One turn moves every row onto another: examples first, then more rows asked:
Z_105: [ -3 -22  19 -12 -16  16 -15  -1   1 -11   0   9  -2 -11   9  12  19]
Z_23: [ 16 -11   6 -23  -9  13   6  13   4 -18   7 -14  -1   4 -20  -4   8]
Z_402: [ 22 -27  15 -21  -1  18 -10 -18   6 -23  16  -4  26  -6 -11  10  -1]
Z_333: [  8 -31  26  -1  -4  12 -11 -15   3  -4   3   9  25  -3  -1  18   8]
Z_786: [-10  -8   9 -14  28  26   7   4  27  10  31  13   6   0 -10  22 -11]
Z_624: [  4  -6 -26 -10   6   4   2   2  26   0  19  -7  -1   5  21  14   2]
Z_287: [  8 -17  16  11  12  10 -13 -12  -3 -13  -7  -4  21  -3   3  15  12]
Z_166: [-10   4 -20  -7  15   1  -2  -3  27  -9  22 -12   0   2  13  13   1]
Z_783: [-11  -7   2 -17  32  16  12  -4  18  -6  38 -13   6   4  13  13  -6]
Z_984: [-10   3 -13  -5  11  10  -7   4  37   7  14  14  -1  -2  -9  22  -5]
Z_471: [  1 -14  21 -11  22  26   8  -2   5   2  34  16   4  -6 -14  34  -8]
Z_812: [ 11 -19   8 -33 -13  22 -14  -4   3 -30  14  -4  -1 -14  -1   4  10]
Z_806: [ -1  -2 -17  -7  -6   5  -8  -1  17  -1   5 -13  -3  10  24   9  -1]
Z_831: [  7 -12   8 -13  19  33  11  -4  17  -3  43   7   9  -6   6  34 -11]
Z_688: [  2  -7   4 -25  16  28   8  -8   4 -11  29 -16  -1   9  24   6 -11]
Z_360: [ -8 -20  20  -8   7  23  -7   9 -12 -15  -1  -7  -3 -10   6  11  18]
Z_627: [ 11  -2  28   9   7  14   4 -14  -6 -11   1  10   8   5  -5   6   5]
Z_614: [ -7 -12   3 -10  20  30  13  -6  11   5  34  16   4  -5  -7  29 -20]
Z_298: [  3  -8  25   6  11  13 -16 -13  -9 -12  -5   9  13   3  -3   8   0]
Z_583: [ -2  -8  -7   0  -7  16  -9   1  23  16   3  13   6   5 -13  24 -16]
Z_159: [ -7  -6  19  -2 -11  14   5   6 -11 -14   1   0 -10  -3 -14   6   7]
Z_473: [  7  -9  -9 -15  12  19   7  -1  18 -12  39 -13   3  -1  29  24   2]
Z_816: [ 12 -18   8 -32   1  18 -11  16   2 -18   5 -13   4   4 -15  -4   4]
Z_978: [ 11  -4 -21 -11   2  -7  -7   1  21 -11  17 -13  -2   2  14  18  12]
Z_765: [ -1 -10  -5   1   0  21  -1   2  26   7  26  17   7  -9  -7  42  -9]
Z_713: [  0  -7 -22  -1  -8   6  -4   5  27  -2  22  -4   1  -4  15  32   4]
Z_82: [ 35  -7  17 -11   8  13   5  -7   8 -15   6  -4  16  12 -10  -3   5]
Z_210: [ 12  -9   9 -17  28  14   9 -11   3 -17  39 -13   4   3  20  18   3]
Z_804: [  4  -6  -5 -17  26  23  14 -12  11  -8  37  -3   1   3  24  14  -7]
Z_413: [ 12 -18   9 -31   5  33 -10  14   2 -22   6  -4   0 -13 -17   6  10]
Z_729: [-15 -14  17  -9  -4  13 -12  10 -13 -15  -2  -5  -5  -3  -8   5   5]
Z_757: [ 29 -15   4 -12  12  19 -16  -7  11 -20  -1  -2  24  -5 -20  10   3]
Z_317: [  1 -12  15 -19  15  38   7  -7  10   5  27   9   8   4 -12  21 -26]
Z_992: [  0  -9  -7  -4  -4   6  -9  10  23   7  12  16  -3  -7 -20  35   1]
Z_242: [ 29 -12  16 -17  16  17 -15  -7   7 -15   2   0  21  10 -10  -2  -1]
Z_464: [ -7 -12 -19  -3  -1  11   1   7  25  13  16  13   2  -2  -9  28 -10]

Z_23 moves to Z_82
Z_614 moves to Z_464
Z_473 moves to Z_831
Where do these go?
Z_210 moves to Z_471
Z_816 moves to Z_242
Z_984 moves to Z_166
Z_583 moves to Z_806
Z_105 moves to Z_812
Z_413 moves to Z_757

